In the data rows, the value 128 means zero.
Here are some points, one per row:
[206 113 133 118 167  90 167 158 115 143 159 110 216   9 162 118 146 114
 176 100 142 152 125  92 200 208  65 128 108 102 162 135 141  80  80 190
 148 101 156 116 193 108 151 156 104 195 103 202 150  74 136  73 164 145
 197 113 127 178 155 153 121 172 120 175]
[161 149 124 179 148  78 170 144 151  96 120  86 191 171 159 148 184 158
 135  66  59 115  83 115 117  16  97 128  98 106  89 227 164 194 128  82
 127 146 163 113 108 176 103 132 106  54  90 138 149 160  64 173 141 155
 156 122  98 147 129 212 129 163 186 192]
[ 99  73 172 162 181 182  94 134 141 130  66 101 159 192 159 178  95  87
 120 176 156 189 198  96 167 124 103  92 135  48 151 151 107 118 112 162
 146 128 119 108  23  77 148 166 187 123 110  69  80  97 102 102 174 161
  66 149 151  99 167 127 192 138 131 208]
[ 75 154 215 142 141 203  97 179 107  88  39 130 109 111 161  72 115 122
 209 103 189  96 130 155 131 156 113 153 163 136  73 157 132 149 157 157
 143 100  94 127 164 162 141 155 167  72 175 160 141 177 116 126 106  99
 100 173 113 200 221 144  18 165 152  94]
[100 115 118 229 107 174 135 148 163 255  83 146 115 109 142 133 117  91
 177 157  93  20 101  87  91 108 144 185 119 164 162 104  81 112 104 101
  91 187 135  97  98  81 179 110 129 157 110 199 107  79 112 185  98 107
 122  67 139 158 138 193 129  92  86 119]
[119  71 180 182  88  80 112  88  55 125 173 156 160 134 110 144 115  85
  84  47 139 176 196 116 118  92 122 159 109 217 163 148 145 130 106 103
  92  81 216 132 152  41 125 185 121  74 156  71 119 118 221 120 132 121
  75 137 119 156  93 170  97 104 118  63]
[126  87 115  73 194  94  51 117  40 146 132 108 177 107 114  72  65 125
  58 176  94 108  80 105 120  75 111  78 132 153  79  73  79 112 153 105
 203 185 116  74 145 138 105 173 170 169 148 143 225 162 168 116  91 127
 161 136 105 101 174 191 143  76 172 145]
[146 137  70 165 109  86 157  90  94 126 140 121  61  92 176 110 177 156
 102 149  93 186  98 124  19 206 121 115  80  71 132 124 117 100 214 173
 140 192 156 134 112 104 177 187 141 129  91 144  98 196 139 155 107 123
  49 192 163 201  80  70 116 117 164 142]
[107 142  84 152 154  69  89 101 135  89 119 187 106  90 142 188 103 172
 186 148 161 112  69 149 146 141  49  52 160 112 132 120 174  74 201 149
 100 160 136 143 130 138 131 134 102  62 146  34 108 112 148 189 160 115
 174 100 188  43 127 170  97 127  30  92]
[163  82 114  78  47 177 112 171 201 160 172 153  73  68 179 162 140 119
 116 151 115 158 144 195 153  52  31 210  84 104 149 158 117 136 134 148
 152  91  86  86 109 235 102 172 134 148 156 101 126  90 164 143 125 104
 119 172 121 112 104 126 163  67 145  75]
[110 159 192 120 136 136  81 138 194 148  90  76  82 116 149 110 196 130
  64 157 109 159 111 188 185 230 121 100  71 152 157  66 100 230 146  77
  92  89 142 186  99  86  93 116 145 135 111 128 169 153 172 139 146 119
 192  61 105 104  80 181  90 128 155 172]
[199  92 173 104 162  85 205  92 135  64  95 158 132 131 155 137  94  73
 127 110 154 113 148 113  68 149 116 147 183 193  83  99 124 145 168  79
  96  94  74 202  77 176 108  67 191 184  48 117 110 107 136 122  63  78
 177 162 147 174 125 156 206 152 104 121]
[ 91 117  91 173 125 159  99  82 174  85 126 190 132 157 179 172 154  65
 157  88  52 167 133 154 132  76 224  64  89 168 137  61 181  81 140 149
  99 147 100 161 161 143 119  86 105 159 148 181 125 121 155  87 209 146
 173 219 118 109 171  84 102  77 161 141]
[ 90 171  69  74 210 111 160  90 121 180 110 179 129 119 103 117 116 116
 139 193 154 139  95 122  88  81 162 146  63 199 215 172 108 130  91 133
 136  71 122 175 135 216 149 124 147 141  91  57 152 136  91  55 169 173
  53  69 156 126 126 109  65 164 147 118]
[ 81 141  84 167 114 128 142 142 113 190 145 120  79 133 134 112 136 167
  94  50  83 137 154  80 179 139 123 136 132 130  91  64  84 122 149  87
 141  39  99  93 207 132 193 104 115 103 136  43 107 177  66 117 113  74
 177  83 142 137 209  79 224 174 152 133]
[109 134 107 101 182 125 127 159 115 122 116 162 184 162  88  90 161 172
 115  84 114 133 187 197 142 147 123 193 110  99  79 113  63 104 125  79
 101 225 126  55  98 144  34  85  85 120  81 101 115  78 178 120 155 105
 108 100 119 177 140  26  82 142  56 145]
[175 179 122  62 142 113  81 116 120 154 197 101 116 170  97 132 112  15
 155 128 214 176 137 163 100  85 186  95 101  42 168 124 171 165 160  93
 167 118 100 139 158  89 125 163  79 131 101 175  78 162  78 204 136  92
 135  88  76 159 159 114 143  99  53  82]
[134 105 117 153  85 173 162 142  47 102 178  53 120 100  99 151 156 143
  98 137 154  30 129 114 149 165 205  54  81  71 113 165  93 143  98 152
  81 123  94  95 139 190 135  59 147 133  93  88  58 144 170  81 119 177
 111 172  52  91 119 187 110 122  85  79]
[157 200 173 117  88  94 126 133 149  59 165 134  93 156 161  41 105 133
 140 141 109  90 161 150 153 152 121  74 171 159 133 147 153  82  76  93
 115 213 106 130  79 132 254 163 108 105 151 130 185  97  88  70 182 107
  90  83  62 115  69  88 183 108 152  68]
[115  73 173  77 116 180 122  68 100 172 108 164 156  84  75  85 126 213
 202 167 151  82 135 157  98  92 126 141 178  74 163 130 112 125 168  66
  88  72 147 130 150  54 113  87  92  98 123 149 145 151  78 105 155 166
 166 209 120 115  31 102 180 138 166 152]
[134 131 119  53 102 166 165 158  88 162 117 197 109 177  96  84 150 164
 107  30  77 120  94 114 177 165 169 165 156 161 129 147 195 107 130 212
 217 126  63 171 109  71 106 151 169 153  96 119 103  95 127 223 139 191
 101 126 116  54  97 152 121 130 126 131]
[121 130 195  97 107 100 119  79 130 106 103 191 133 136 138 179 128 141
  42 124 119 154  90 148 125 137 153 147 224 111 188 115 101 182  80 201
 126 143 151  74 160 191 137  83  95  66 176 238  69 159 128  89  49 155
 103  67 167 102 140 119 162 130 105 162]
[168  97  79 103  91 184 136 105 193 140 142  34 142 113  99 109  28 111
 104 146  24 136 216 112  57 146 125 116 209  94  78 135 145 157 104 125
 114 122 187 175 169 139 116 104 130 144 150 126 146 108 103 158 121 116
 119 103 162  71 138 108  24 194 124 121]
[169 183  64 124  65 203 137 133 149  83 147 136 101 201  76 209 118 178
 128 138 215 130 111  85 102 149 106 137 112 134 140  90 177 102  61 123
 156 150 112 132  81  71 108 127  49 135 163  78 202 130 119  67  21 133
 159 145 144 190 135 142  91  93 157 173]
[ 87  95  96 159 130  13 118 182 206 141 163  34 136 172  55 139 205 166
 151 181 194 174  81  85 171 119 152 158 216 200  95 140 139 130 113 117
 102 136 107 120 115 118 124 155 175 198 207 152  98 151  94 124 115 153
 127 189 134 127  94  68 112 122 102  89]
[ 86 197 150 166 138 123 164 180  92  60 121 100 116 119 119 138  87 110
 141 181 162  75 120 111 140 117 159 154  44 128  64 164 124 120 129 170
 157  88 221 162 157 114  51  83 136 139 170 183 162  97 173 184 136  83
 118  91 183  81 104  58 228 134 181 136]
Along one direction, these points spread out more than along any other. Take the direction at right angles to it along which they spread out most. Go by this last direction. How many in every 100 of the points above lie lower along it than each point below? Round to a whole number. More than half of the points above lie lower than the first one.
[ 91 117  91 173 125 159  99  82 174  85 126 190 132 157 179 172 154  65
 157  88  52 167 133 154 132  76 224  64  89 168 137  61 181  81 140 149
  99 147 100 161 161 143 119  86 105 159 148 181 125 121 155  87 209 146
 173 219 118 109 171  84 102  77 161 141] 88
[157 200 173 117  88  94 126 133 149  59 165 134  93 156 161  41 105 133
 140 141 109  90 161 150 153 152 121  74 171 159 133 147 153  82  76  93
 115 213 106 130  79 132 254 163 108 105 151 130 185  97  88  70 182 107
  90  83  62 115  69  88 183 108 152  68] 8
[ 81 141  84 167 114 128 142 142 113 190 145 120  79 133 134 112 136 167
  94  50  83 137 154  80 179 139 123 136 132 130  91  64  84 122 149  87
 141  39  99  93 207 132 193 104 115 103 136  43 107 177  66 117 113  74
 177  83 142 137 209  79 224 174 152 133] 27
[ 75 154 215 142 141 203  97 179 107  88  39 130 109 111 161  72 115 122
 209 103 189  96 130 155 131 156 113 153 163 136  73 157 132 149 157 157
 143 100  94 127 164 162 141 155 167  72 175 160 141 177 116 126 106  99
 100 173 113 200 221 144  18 165 152  94] 19
[126  87 115  73 194  94  51 117  40 146 132 108 177 107 114  72  65 125
  58 176  94 108  80 105 120  75 111  78 132 153  79  73  79 112 153 105
 203 185 116  74 145 138 105 173 170 169 148 143 225 162 168 116  91 127
 161 136 105 101 174 191 143  76 172 145] 54
[107 142  84 152 154  69  89 101 135  89 119 187 106  90 142 188 103 172
 186 148 161 112  69 149 146 141  49  52 160 112 132 120 174  74 201 149
 100 160 136 143 130 138 131 134 102  62 146  34 108 112 148 189 160 115
 174 100 188  43 127 170  97 127  30  92] 81
[134 105 117 153  85 173 162 142  47 102 178  53 120 100  99 151 156 143
  98 137 154  30 129 114 149 165 205  54  81  71 113 165  93 143  98 152
  81 123  94  95 139 190 135  59 147 133  93  88  58 144 170  81 119 177
 111 172  52  91 119 187 110 122  85  79] 65
[199  92 173 104 162  85 205  92 135  64  95 158 132 131 155 137  94  73
 127 110 154 113 148 113  68 149 116 147 183 193  83  99 124 145 168  79
  96  94  74 202  77 176 108  67 191 184  48 117 110 107 136 122  63  78
 177 162 147 174 125 156 206 152 104 121] 23
[119  71 180 182  88  80 112  88  55 125 173 156 160 134 110 144 115  85
  84  47 139 176 196 116 118  92 122 159 109 217 163 148 145 130 106 103
  92  81 216 132 152  41 125 185 121  74 156  71 119 118 221 120 132 121
  75 137 119 156  93 170  97 104 118  63] 92
[109 134 107 101 182 125 127 159 115 122 116 162 184 162  88  90 161 172
 115  84 114 133 187 197 142 147 123 193 110  99  79 113  63 104 125  79
 101 225 126  55  98 144  34  85  85 120  81 101 115  78 178 120 155 105
 108 100 119 177 140  26  82 142  56 145] 58
